A single turn carries every row of the set below to another of its rows. Some are shown first; where does it send the rows asked next?
buv: [ -3   0 -23  11 -26  -8  21   0  17  -5 -25  11 -12   6  -1   3   2 -15
   5  13 -30  -6  -7  13   4 -10 -18  -6  -4  16  11 -14 -13  28 -18   0
  34]
tolut: [  9  39 -31   1 -14  -2 -17 -36  27   7  -5 -24  23   0   7  -6 -11  -5
  -6  16 -15  16  -7 -21 -12  10 -16  -4 -21   9  25  22 -13  -2   9 -11
   3]
Zipo: [  7  30 -25  -7 -20   3 -13 -44  35   2  -9 -26  26 -12 -10 -14   2  -7
  -7  19  -6  14 -11 -19 -17  -1 -13   0 -20  15  24  23 -20  -7   7 -18
  -5]
Tino: [ -7  35 -17 -13  -1  23 -26 -29   5  17   0 -16  18 -11  -3  -7  11  11
 -30  26 -13   1  -6  -8 -28  -2 -29 -13   6  35   5  10   6   7 -10  -5
 -13]
tomu: [ 15  -9   7 -33 -21  22  -7  -9  17   0  -5  -2 -14 -11 -26  -1   7   0
  20 -13 -13 -15  -7 -17 -25  16   0   9 -20  -8  11  -4 -28  -4  -2  -9
  19]
Lavik: [ 17  -1  15   0   1   8 -12 -20   6 -18 -17 -11  -5   0 -23  -8 -16  19
  -4 -11 -16  -6 -17  18   3  31   7  16   2  -7  -1   6   5  31  -2   9
   5]
nep: [-10  -9 -17  23 -20 -10  28  -1   7  -4 -22 -12 -21  -6  -4   9  12 -13
   0  11 -39   7  -2  -4 -15  -8  -7  -8  -2  18   4 -11  -2  38  -7   5
  22]
fota: [ 17 -20  19   0 -11   1   0  -3  13   6  -8   4  -2   2 -21  -2  11  32
  -9 -23  -8   9 -29  15  -1  31  -5   2   5  -3   1  -9  10  28  12  -9
   5]
Fab: [ -4   5 -24  11 -14  -3   3   3   4  10 -18  11 -20  -1   1   3   2 -14
  12  11 -27  -1   8  18 -12  -5 -13  -5   2  25  16 -28 -12  30   7  13
  19]
Veze: [ 15 -13  -9 -18  -8  29 -14 -34   2 -25 -17 -10 -22 -22 -23  -3  -4  15
  -8  -3 -21 -32   3   5 -23   5  -8  20  -3  13   7   4  -8  16 -22  -2
   7]
momu: [ 24  -9  13  -2  -5   5  -6  -5  18   0 -11  -5  -6   4 -20  -6  -7  25
   3 -20 -15   2 -26   4   6  38   9  11  -9 -16   7  -4  -5  20   9  -1
  15]
Dele: [ 13 -12  23   1 -11  -3  -3 -19   7 -17 -17   2   5   0 -29  -4   0  20
  -7 -14  -3   2 -24  31   0  21  -8   5  12   0  -6   7   9  35   2  -4
  -2]
Tiper: [ -7  42 -16  -7   1  11 -21 -31  -4   9   1 -12  20  -4   5   0  -1  -4
 -23  26 -13   6  -1  -2 -16   0 -33 -15   0  24   3  16  15  14 -14   0
  -9]
Veg: [  9 -24   5 -19 -33  22  -4  -5  15  12  -4   3  -8  -8 -18   6  25  32
 -13 -21 -20 -11 -16  -9 -41  13 -20   2  14  25   6 -10 -11  12   6 -16
  13]
Lud: [ 11   8 -36   5  -7   2   0 -28  16  30   8 -20   5 -18  10   0  18  14
 -28  11 -17  27  -9 -28 -11   6 -23 -10 -25  10  24  -2  17   8   6 -24
  -2]
puve: [ -1 -18  14 -18 -41   6   7 -39  19 -25 -15  -3   0 -12 -37  -1  14   1
  -3 -12  -2 -11 -11  19 -32  -4 -20  13   8  21   8   3  -6  17   1 -19
  -3]
moru: [ 12   7 -34  -5  -1  17  -7 -32  16  27   4 -21   1 -31   0  -5  23  19
 -37  20 -16  14  -9 -30 -15  -1 -17  -3 -21  15  19  -1  11   4  -7 -24
  -3]
puvof: [  6 -10 -25  26 -19 -16   7   2  12  -4 -27   3 -11  -5   0  11   5 -11
  16  10 -27   9  -1   4 -22  -8  -9 -13   3  19  10  -3 -28  31  13   3
  19]
Tesaz: [  5  16  -9 -23 -15   2  -3 -27  22  16   1   3  26 -17 -12   1  24  -8
 -12  27  10  15 -23  -8 -10 -12 -32 -22 -19   5   5  12  -6  -5 -15 -33
  -3]
nek: [  7  12 -17  -8 -14  -9   3 -28  12  13   2   6  27 -12   1   7  22  -7
 -18  23   5  21 -18  -1  -4 -12 -41 -27 -16   5   4  16  11   9 -15 -32
  -4]

Lud -> tolut
nep -> puvof
Where do these go?
Tino -> Tesaz
Veg -> tomu
Lavik -> Dele

A single turn carries every row of the set below to another of its rows. Some are shown first; where does it send the rows asked next?
rez: [-23  -9  18  18   5  13  33   5  -5 -30  25  12   6  -2   8   4  36  -6
 -11  -8   7   6  -4 -23   6 -24  -3  -6 -38  -7 -16 -17]
betum: [-20 -10  18  20  11  17  22  -2  -1 -34  24  16   6  -4   2   0  31   0
 -10  -5   0   7 -10 -23   9 -20   0  -6 -34  -9 -13 -13]
nuben: [  1   3 -23 -15  17   3  17   3  26  -5 -26  -1 -28  -7   2  20  19  -8
   2  -2 -28   1 -16   7   0 -41 -18 -21 -18   4   1 -24]
Fuz: [-31 -13  -9 -23  11  18   8  10 -20  17   7   9 -28   4  38  -4  -4   1
  17   2 -20   7 -11  -9 -14 -16  25  13 -19 -32 -21 -14]
mur: [-37  19   5 -26 -22  -1  -3  19 -14   0 -17 -10  -5 -23  40  29  55 -26
   6  -9 -11   3 -25 -11 -10 -12  -3   6 -20 -11   6   1]
fata: [-23 -13 -15 -16  12  18   0   2 -16   9   8  14 -21   6  44   1 -10  -2
  21  -2 -23   8  -7  -4  -5 -25  25  10 -18 -32 -20 -11]
luran: [-11  -3   6 -12  18  -4  10   4 -11  -2 -40  11  -3 -12  18  11  38 -25
   5   3   7 -11  -9   4 -34 -24 -16  -5 -13 -20 -11  17]
sirud: [-18  -6   4  -8  20  -9  20   5  -6  -6 -35  15  -8  -7  19  12  34 -38
   4   1   6  -8  -6   7 -34 -17  -5   1 -11 -19 -10  16]
devi: [-27 -22  22  -5 -13  25  12  12   0  12   2  -6 -16  -7   8  11   6   0
 -20  19 -11   4 -20 -18   8 -18  20  -6 -29 -24   6 -35]
Nabig: [-25  -5  12  24  16  19  37  -4  -5 -25  16  11   9  -9  -4   3  39  -1
  -4  -8   4   8  -3 -21   5 -24   3  -4 -31  -7 -10 -14]
Kebel: [-36  12   7 -28 -26   3  12  21 -22   6 -16   1  -3 -27  36  26  57 -30
   4  -8  -4   7 -22  -8 -13  -9   2   9 -15 -11   2  -4]
Rabim: [-13  -9   4  -8  17  -2  23  -4  -8  -8 -36  19 -10 -12  24   7  31 -35
   1   5   4  -3 -14   9 -38 -19 -12  -2 -15 -20 -14   9]
rigim: [  2   5 -30 -17   9   4   9  10  18  -5 -33  -4 -23  -2  -1  23  27  -7
   9   1 -30  -4  -7   7   8 -46 -20 -13 -19  -5  -5 -20]
Pib: [ -5  15 -27  -9 -10  14  27  14 -19 -35  -6  12 -18 -13   9   0  38  12
  10 -14 -37   3 -12 -28   7 -30  -6  -8 -30 -12 -31 -17]
lilu: [-24 -13 -19 -22  10  21  -2   9 -16   7   8  19 -27  11  38  -6  -8  -4
   8   5 -14   3  -9  -7 -12 -16  25  13 -25 -28 -20  -7]
guzu: [-18 -10  24  15   5  17  34   1   1 -23  21  13   5  -8  -3   4  40  -7
 -14  -4   6   8  -3 -18  13 -21   2  -3 -26  -9 -18 -15]
Bivev: [-26 -25  17 -11 -17  27  15  16   2   5  -2  -1 -20  -5  13   6   4 -15
 -20  24 -17   4 -12  -9  12 -21  24 -10 -23 -24   0 -32]
kogi: [  0   6 -20 -13  14   2  19   5  17  -4 -30 -10 -27  -8 -11  17  27  -8
   8   3 -23  -8  -8   7  -2 -39 -23 -15 -15  -2 -10 -22]
vus: [-38  15   6 -24 -31  -3   6  16 -10  10 -13  -4  -9 -30  39  24  58 -20
  10  -5 -13   4 -22 -15  -6  -6  -2  10 -23 -18  -2  -2]
nak: [-29 -24  24 -10 -16  33   9  16   5   9   0  -2 -16   0  12  11   9 -12
 -22  14 -10   1 -13 -17   2 -24  18 -12 -27 -25   6 -35]
vimo: [-35  18   8 -24 -25  -6   6  19 -17  -1  -9  -7   0 -23  37  25  59 -35
   6  -7 -13   8 -23 -13 -13 -16  -2  10 -21 -13   0  -6]
Kupez: [ -6  13 -32 -12 -10  12  13   8 -17 -31 -11  24 -16 -18  10   2  40   9
  12  -6 -33  -9 -12 -33   6 -26  -4  -9 -30  -6 -29 -15]
Pafut: [-28  -8  21  14  14  12  36   0  -3 -24  17  17   2  -4   3   3  39   4
  -5 -11  13   6  -1 -26   7 -25   1   0 -34 -13  -9 -10]
nes: [ -5  13 -27  -5  -9  16  18   9 -19 -32  -4  22 -11 -10   3   7  50   8
   7 -17 -32  -4  -9 -28   9 -27  -4  -4 -28 -18 -33 -13]
tor: [-13  13 -30 -13 -12  15  19  12 -18 -30  -7  25 -18 -11  10   4  40  14
   8 -17 -36  -4 -16 -34   8 -25  -5 -14 -31 -12 -20 -14]
Sog: [  1   7 -22 -13  13   8  15   4  17  -1 -39  -6 -25  -5  -5  20  17  -5
   4   1 -27  -1 -11   2   1 -42 -20 -15  -9   0  -8 -18]
Lus: [-12 -11  10 -12  16  -1   9   2  -5  -1 -39  16  -1  -6  21  14  35 -37
   2   8   3  -5 -12   1 -34 -24 -16  -6 -10 -13 -14  12]
varek: [-31  24 -10  -6  17   0  -1 -11   6  15  25 -15  -8  -9  32  20  24 -10
  25 -20 -10  19  -7  -3  10 -27   0  20 -18  -1  -2  -3]
gatat: [-34  19   3 -18 -30   1  10  12 -16   7 -13  -9  -5 -36  30  27  55 -31
   3  -3 -16   8 -25 -14 -10  -7  -4   9 -23 -15   2  -2]
gubuz: [-13 -10   5 -18  20  -1  17   7  -3  -4 -40  16  -5  -5  22   6  34 -34
   6   8   7  -2  -6  15 -28 -29 -14  -4 -10 -14  -7  11]
Fogaf: [-32  15  -9 -11   7   1   6   1   1  18  25 -11  -7 -12  38  33  26  -5
  27 -27  -7  22 -12  -1  10 -23   3  19 -17   0  -1 -14]
gute: [-25 -10  -9 -22   6  22  -3   9 -13  18   3  15 -27   7  34  -5 -10   3
  21   0 -18   8  -6  -7 -11 -22  20   9 -15 -32 -21  -6]
mulu: [-29 -20  22 -16 -14  23  13  19   6   9  -1  -8 -28  -3   3  13  16 -14
 -16  22  -8   6  -9 -15   7 -25  22  -8 -33 -23   7 -33]
Konor: [-23 -27  20 -13 -20  29  16  13   6   3  -1 -10 -25  -7   8   6  18 -10
 -16  19  -8  12 -17 -14   7 -19  16  -9 -34 -24   4 -38]
rig: [-37  24 -11 -11   9  -7   8   5   1  14  25 -13 -13  -4  32  20  19  -6
  29 -22 -10  22  -8   3   8 -26   0  24 -15  -2  -5  -9]
finiz: [-40  17 -11 -12  17   2   4  -6   6  18  27 -13  -6  -4  32  23  23  -1
  20 -23 -13  21 -12   4   8 -30   4  13 -17  -6   1  -6]
Ruf: [-42  15  -8 -16  18  -2   6   4   4  11  25 -15 -15  -2  40  23  22 -10
  28 -21  -9  21 -12   3   4 -21   1  17 -17   2  -3  -8]
tapet: [ -1   0 -18 -23  12  -2  11  -1  20  -8 -30 -11 -26  -8  -4  21  24 -14
   6  -1 -26   0 -13   7   2 -45 -16 -23 -13  -2  -1 -19]
Fele: [ -8  12 -25  -9  -9  17  19  12 -13 -42  -4  15 -20 -10   2  -2  42   2
   7  -9 -40  -7 -13 -26   4 -23  -5 -10 -29 -12 -29 -21]
geda: [-27  -7 -14 -24   7  19  -8   2 -20  10   4  13 -32  13  35  -6  -1  -9
  18   5 -20   3  -6  -9  -9 -23  27   8 -21 -31 -23  -5]

betum -> Fele
vimo -> rig
guzu -> nes
Where do these go?
mulu -> Pafut
Kupez -> tapet

A single turn carries every row of the set below to another of its rows. Some are shown first; where does it send the rows asked next?
neb: [ -7   3   0  14 -10  14  -8  -9  12   0  16  -2   0  13 -21 -10 -35  -4
   0 -23  -5   6  -3   1  -1  14 -23 -20  -4  -6   0 -10  23 -21   8 -22
  -5]
Bova: [ -4  22  28 -14   7  -8  -6 -14  -2 -19 -11  16  22  13   1  -6 -10 -18
 -12   4 -11  17  -4   0  13  -7  20  -6  20 -18 -14  -1  12   0   1  -2
  19]
fakon: [ 13  15 -11 -18  -8   1 -30 -15 -22  -8 -18   0   9  21   0   7  -7   0
   3  -8  -8 -28  12  -4  10  23  21  -8 -11  14  -4   4   9  35 -24  13
  -8]
zapor: [-10  -6  13  10 -12  22 -12  -4  16   2  14   3  -3  18 -19  -2 -27   7
  -5 -10   1  -4   0  -3 -15  16 -19  -9   6 -12  13  -6  26 -19  14 -20
  -7]
nat: [  6  -4 -22  -5  13 -28   0  24   3  -6  17 -10  -9  -5   4  -6  29 -17
 -11  -8  -7   4 -19   5 -17  10  16  19  -6  -6  15  12  -2  15  11  -6
 -26]
govaf: [ -6  11  -1   9  12   7  14  -3 -12   3   5 -19  -4  18  11  22 -28  -9
   5   3 -15  21   2  -1 -35  -1   4  15   7   6  -3  -5 -29  -6 -15  -4
  -2]
moba: [ 18  17  -2   4  -2  -5   1  12   7  -5  26   3   7  -4  -3   3  45  -4
 -13  -8  -5 -18   9   4   2   3  -5   0 -10 -13  -5  23  17   0  -3 -28
 -20]
Lak: [ 13  11  -3 -19  -9   5 -29 -11 -18  -8 -17   0   8  28   1  13  -5   8
  -1  -3  -7 -33  11  -6   3  29  25   2  -7  10   2   6  10  34 -20   9
 -11]
Vamoz: [ 11   3 -20   6  -6 -35  -4  19  -7  -5  34   2  -8  -6  -5  -8   2 -36
 -11 -15 -14  10 -13  18  -2  -7   5  10 -12 -11  -2  10   0  17   4  -6
  -9]
fefa: [-12   8   6  -7   2  15   7  10  -9  21   5  -3   0  13  12  31 -24 -10
  10  20 -12  11  -1  -3 -25   8   9  24   9   3  -3  -8 -31  -4 -13  -5
  -8]
depes: [-12  14  -9   5   6   6   6  -5 -17  15   1 -10  -4   0  10  14 -30 -26
  12   0 -12  24   6   1 -21 -10   1   3  -1  14 -11  -9 -28  -3 -20   8
   5]
Piro: [-14   6  14 -19  16  -2  -4   5  -1 -16 -41   5   3   6  15   1   2   4
  -6   4  -9   7 -14  -7  -3  15  33  10  10   4  -8   0  11  -4  18 -11
  21]
sori: [-14  10   5 -26  10  -9  -1   6  -5 -14 -35  14  12   6  10  -5  -3  -5
   1   6 -11  14 -15  -5  19  18  31   3   4   2 -21  -7   7  -2  11 -18
  13]
Rela: [ 15  14  -3   7   5   1  -4  11   9   0  15  -6  -3 -11   4   5  50   0
 -14 -14  -5 -23   6   2 -11   2  -2   1 -12  -5   3  26  19  -3   3 -21
 -12]
ton: [-12   7  21  -8  10  -1 -10  -3  -3 -15 -36   6  -2   5  14   3  -8  -3
 -12  -4  -8   6  -6  -3 -13  -3  24   7  13   1  -5   5  16  -2  19   0
  39]
Godi: [ -6  16  10 -19   4 -18   3  -5  -7 -26 -20  17  19  13   0 -11 -11 -13
  -4   4 -12  22  -6  -2  23   6  24  -4  11  -8 -24  -5   8   1   3 -16
  14]
gagu: [ 23  26   4  -6  -2   8 -31 -19 -18  -5 -10 -10  13  29   3  13 -14  -1
  -4 -17 -17 -30   2  -1   4  19  21  -7  -9   5   1   5  10  27 -25  10
  -5]
fezi: [ -2  -2  -4 -21  -2   5 -13   5  11  10  -6  24  27  -3 -16   9 -31  -2
   3  35   8 -27 -13 -15   0  12   3  -5 -17  -9  -7  10 -11  -8  -6   4
 -20]
dareb: [ 17  10  -1  -8 -11   4 -27 -11 -21 -12 -16  -3   2  33   1  18 -15  11
  -6  -9 -11 -34  11  -1  -5  25  22   5  -8   9   0  10  12  32 -18   5
  -1]
zutev: [  3   0  -3   0  -4 -14 -21  26   3  18  27   6 -13 -15   5   8  15 -33
 -14  -3  -8  -9 -17  14 -17  -5  10  19  -3 -12  17  15   3  14  13   6
  -6]
rusa: [-14   1 -10 -11   6  -2  18  -4 -13  -2   2  -4   2  14   1  11 -13 -10
  10  19   0  26  19 -10 -27   1   5  13  15   7  -3  -6 -29   8 -21   8
 -14]
Feto: [ 12  16  -5   4 -13  -2 -11  13   0  11  24  14   0 -20  -2   5  37 -15
 -10  -9  -5 -22  12  10   7  -6  -8  -4 -17  -7 -11  22  21   2   0 -19
  -4]
gosi: [-13   6  -8   1  -1  16 -12 -10  15   8   8  -4   7   2 -17 -19 -20  -9
  10 -20  -2   9  -9  -3  12  21 -18 -27  -7   1   1 -17  20 -21   5 -16
 -17]
pemil: [ 14  10 -12  14  -7 -10  -2   8  -2  -8  17   1 -10 -14  -3   0  37  -6
 -14 -19  -3 -18  19   7 -10 -10  -9  -4 -17  -2  -7  28  22   4   3 -18
   2]
fofov: [  5   6 -18 -10   3 -25 -11  27   1  12  27   3  -1 -14   2  -5  18 -35
  -5  -6 -13   3 -25  13   8   7  14  12 -12  -8   5   5  -4  12   6  -7
 -24]
vil: [  3  10   0  -3  15  17 -21  -4  14  18 -13   0  22 -13  -3   9 -34  -8
   1  11   0 -28 -27 -12 -12   1   2 -14 -23   0   0  10  -9 -20  -6  14
  -7]
mim: [-23 -16   3  -3 -17  24 -16   4  15  11   1  14 -10   5 -18  -2 -17   7
   3  -2  10  -8   6  -6 -13  21 -17  -6   4  -1  13  -7  26 -12  20 -12
  -5]
Fosar: [ 15  10 -19  10  -7 -14   5  16  -3 -11  17   1  -6  -9  -3   0  34  -2
  -9 -17  -8 -15  13   7   1   4  -5   0 -24  -1 -16  23  18   3   3 -34
  -7]
Lod: [  9  -8  -6  -2  13  -3   8   0  11 -21  -8  -3  22  20 -14   9 -35  20
  -8  19   2 -20 -13 -20 -25  15   5   3 -13 -11  -2  16 -10 -11  -1  -9
 -21]
zepes: [ 10  13 -13   4  -5   0  -8  20   2  11  12   4  -6 -21   5   7  40  -7
  -5 -13  -8 -24   3   7   5   6  -2   1 -26   3 -10  21  17  -2   6 -27
  -6]
mateg: [ -1  -9 -25  -4  -6 -14  -4 -10  -2 -13 -12  16  14  -7 -22  -7 -44  -7
   1  15  11 -12   7 -14  -8  -8  -7 -17 -24   3 -16  14  -4   1  -8  15
   0]
Dunel: [  9   2  -7   1  23  -3  -1 -20  14 -20  -9 -11  26   5 -13  -6 -25   4
  -9  10   8 -13  -6 -21 -28  -7  -2 -18  -7  -7   5  18  -7 -10 -11  20
 -17]
luf: [-18  -2 -11  -9  -9   1  11  10 -19  11   1   9  -8   8   3  22 -27 -12
  14  20  -5  17  15  -3 -21   5   4  19   3  11 -12  -6 -28   7 -13  -2
   0]
tiz: [-19  -6 -15  -7   5  13  -5  -9  17  -2  -4  -6   3   3 -18 -22  -3   4
   9 -12   8   9   0 -12   0  25 -13 -23  -1   7   9 -14  20 -16   8 -10
 -26]
zamap: [-14  15  -3 -12  11  10   4  -8  -8  19   4  -5   8   1   8  12 -10 -24
  15  16  -4  22   7  -7 -17  -3   5   3  12   7  -2 -11 -31   0 -25  16
 -13]
tigu: [-25 -19 -16  -7 -10  13  -8  -3  12  -2  -8   5 -11   1 -20 -16  -9  10
   8  -7  14   3  11 -11 -10  23 -16 -14  -2  11  10  -8  24  -8  16  -9
 -11]
Vita: [ -8  17  32  -7   4   1 -16  -9  -1  -8 -20  15  10   4   8   1 -12 -16
 -13   0  -9   8  -5   1  -1 -12  19  -2  18 -11  -9   3  16  -1  10   6
  38]
luvat: [  0 -12 -24   2  -2 -28  -9  28  -5  -1  14  -1 -24 -15   2  -2  14 -24
 -12 -12  -6  -2 -10  12 -22  -1  11  20 -12   2  10  15   4  19  18   2
  -2]
kovu: [ 20  18   2  -4 -12   9 -34 -12 -21  -3 -12  -4   5  28   3  19 -21   2
  -4 -15 -16 -35   4   2   0  20  20   0 -12   8  -2   7  11  28 -20   6
   4]
pelu: [ 14   3  -1   7   3 -24  -6  15   4  -5  38  -4  -4   2  -3   0  13 -27
 -22  -9 -11   3 -15  13 -20  -8   7  16   4 -23  15  15   2  14   6   1
 -15]
fuso: [  4  -6 -20  10   1  -5  -4   3  -2  -8 -18  -1   5  -2  -9   7 -56   4
  -1   1  -4 -21 -14  -8 -19   2  -2  -6 -35   8 -17  15  -6 -13   3  -4
   9]
Rop: [ 19  21  -9  -9  -2   0 -27 -22 -21 -14 -14  -9  12  25   1   4 -10  -1
  -2 -17 -13 -23   9  -2   6  19  20 -11 -11  10  -3   5   9  32 -27  12
  -8]

Dunel -> vil
ton -> Piro
fakon -> Rop
Where do these go?
neb -> zapor
luf -> rusa
Rela -> zepes
zutev -> luvat

